(in the rows, 128 means zero)
Rotation paths and how fast each direction turns (degrees each step):
Each turn is a multiple of 5 degrees from 10 to 175, or 0.
Each row of a path follows its step; steps can be skipped.
path 1
step 0: [116 136 130 122 126 130 123 122 123 121 126 123 125 129 138 134 132 133
 133 125 138 133 138 130 124 117 131 116 133 133 118 133 127 124 129 125
 113 131 137 128 133]
step 3: [129 135 123 124 120 128 118 120 130 121 129 131 123 122 124 134 134 137
 125 125 140 125 128 119 118 131 133 136 117 130 124 130 136 119 129 117
 126 118 133 133 132]
step 5: [131 131 126 131 143 124 135 139 123 123 131 131 136 123 138 135 128 130
 122 137 125 130 126 127 132 128 127 125 122 128 132 129 120 113 128 131
 125 124 142 115 135]
step 6: [122 139 125 132 142 125 125 123 127 122 133 120 124 133 130 139 123 128
 124 126 135 135 121 131 125 125 123 136 124 116 127 130 132 112 122 121
 132 129 117 133 127]
step 7: [142 133 123 122 133 134 129 133 126 126 134 135 125 129 126 126 120 119
 122 134 142 129 133 124 126 120 135 124 138 123 126 132 133 128 124 127
 127 119 129 142 116]
step 9: [127 138 134 131 131 124 127 119 124 130 118 124 128 125 139 137 136 129
 117 127 136 130 132 136 138 119 134 123 122 135 117 135 128 126 121 124
 124 138 125 128 132]
step 10: [132 129 135 127 122 131 130 127 124 128 139 132 135 128 122 125 124 128
 128 128 137 137 122 132 127 129 142 128 142 132 124 134 127 108 127 127
 121 143 127 130 127]
step 11: [131 138 134 117 127 129 133 136 119 128 118 130 127 129 122 127 122 130
 130 131 121 126 125 123 128 133 131 133 127 133 129 139 134 117 143 115
 136 120 128 134 130]
step 12: [131 124 127 129 128 120 119 130 133 120 127 132 123 125 134 131 128 132
 121 124 135 118 122 133 128 127 140 132 120 125 114 140 140 133 135 124
 126 121 132 130 140]
step 16: [142 129 128 138 133 130 127 128 127 135 129 127 129 142 122 132 118 128
 116 128 132 117 113 124 132 123 130 122 131 125 127 129 132 129 123 121
 124 123 128 139 116]
step 17: [132 130 128 121 140 136 124 128 124 127 121 127 138 130 131 132 123 124
 118 134 126 121 134 125 125 121 137 136 127 142 131 135 117 134 124 130
 115 128 127 134 133]
Speeds:
[128 128 127 130 130 123 130 132 129 126 132 129 125 129 134 128 126 128
 129 129 127 128 129 128 124 126 125 129 128 127 127 127 130 128 128 131
 130 127 127 129 126]
45
[128 130 127 129 127 131 127 131 125 127 127 129 126 130 127 126 125 127
 131 125 129 131 124 129 130 131 128 129 126 125 129 131 128 126 127 132
 131 128 128 131 127]
80
[130 129 125 132 126 129 127 126 128 124 127 130 131 126 128 130 130 124
 126 126 129 128 129 132 127 129 130 127 130 125 127 125 130 129 132 130
 131 130 127 130 127]
125
[129 128 124 128 125 128 126 130 124 130 131 124 131 126 127 128 126 129
 127 123 127 129 127 126 125 126 129 128 129 129 128 125 129 125 127 130
 127 126 130 126 131]
145
[125 128 127 126 124 127 126 126 132 128 127 127 127 130 131 129 132 128
 127 125 131 128 127 130 128 124 127 130 127 124 125 130 129 126 124 127
 129 127 128 128 129]
120
[126 129 126 129 126 129 130 128 127 128 125 131 132 130 127 123 129 126
 125 132 124 125 127 128 127 126 126 129 131 128 128 130 127 125 128 130
 128 125 127 127 128]
120
path 2
step 0: [132 128 125 110 128 130 130 127 130 127 127 128 118 120 130 126 133 134
 116 121 122 128 130 128 134 129 133 131 142 136 123 144 131 125 131 129
 133 121 125 137 131]
step 1: [132 135 139 122 126 126 138 132 131 130 123 133 119 130 133 132 128 125
 129 116 126 125 131 128 123 129 126 130 136 120 141 131 120 121 122 146
 131 121 127 128 132]
step 3: [120 130 136 125 128 132 124 136 123 134 116 137 123 125 129 130 139 133
 135 133 136 128 127 130 128 129 123 133 133 139 129 145 130 129 126 137
 126 131 133 139 130]
step 4: [133 134 127 125 126 121 124 136 131 133 125 130 120 120 127 136 126 118
 128 117 129 136 127 130 124 131 143 125 134 130 122 136 132 138 117 138
 121 132 130 131 127]
step 5: [129 137 136 125 121 129 122 130 128 133 124 130 117 126 121 125 121 121
 122 125 141 122 135 128 128 133 125 121 138 125 124 139 111 134 135 130
 124 127 130 121 127]
step 7: [118 126 130 120 130 126 119 143 114 128 127 124 127 127 123 129 134 122
 121 119 128 125 134 134 134 128 126 123 124 126 133 137 133 137 126 138
 128 122 115 132 125]
step 9: [131 126 132 124 124 124 129 126 123 126 115 126 118 138 128 127 130 125
 129 123 138 135 133 133 139 120 128 130 132 127 141 124 116 137 119 137
 127 134 131 124 129]
step 11: [116 134 134 131 125 125 121 140 135 123 119 129 129 129 131 126 135 127
 129 115 126 131 120 124 142 130 125 123 136 133 130 136 132 134 133 132
 135 134 137 129 122]
step 12: [133 132 136 123 116 127 129 130 135 124 122 114 119 120 137 125 137 125
 121 125 123 129 130 134 133 121 135 122 129 121 126 134 134 136 126 132
 121 127 133 117 128]
step 14: [132 133 138 125 134 118 131 135 127 133 123 126 129 139 130 118 131 132
 138 117 125 130 137 135 131 119 131 121 128 128 130 134 136 115 128 132
 125 126 130 129 118]
step 16: [138 125 132 134 128 142 134 127 133 136 121 135 116 126 129 127 126 121
 127 125 126 132 132 137 135 122 126 135 139 126 130 140 138 133 129 126
 125 134 136 130 121]
Speeds:
[129 126 127 131 126 131 130 129 127 130 132 128 130 131 130 126 130 128
 130 124 126 126 131 129 132 127 125 127 129 129 126 126 130 130 127 126
 125 129 131 125 129]
10
[126 128 129 129 126 129 127 127 130 129 127 131 128 132 128 124 129 132
 129 126 129 131 127 126 130 130 129 131 131 126 128 131 128 124 130 124
 128 131 128 131 129]
135
[126 131 125 130 128 123 129 130 130 130 127 127 128 129 127 128 129 128
 128 129 126 131 129 126 127 128 126 125 128 129 128 127 125 127 134 129
 127 128 131 125 127]
115
[128 132 134 126 127 127 127 128 127 132 129 130 128 127 128 130 128 126
 131 131 128 126 131 128 125 129 130 126 127 128 125 129 130 126 126 124
 127 132 129 127 126]
35
[128 128 126 127 129 128 128 131 132 127 127 131 130 128 130 130 129 127
 133 128 128 126 126 131 125 123 126 131 133 128 129 128 126 127 128 128
 131 130 129 128 124]
140
[128 129 131 128 127 127 126 130 127 127 122 125 130 128 128 128 125 131
 127 129 125 128 126 130 132 126 127 127 129 127 127 123 129 128 128 125
 128 130 125 127 126]
20
[127 127 126 127 127 126 128 126 125 125 129 129 125 130 127 124 126 126
 126 127 124 128 130 128 128 129 128 129 129 133 129 129 128 130 128 128
 129 133 127 128 123]
160
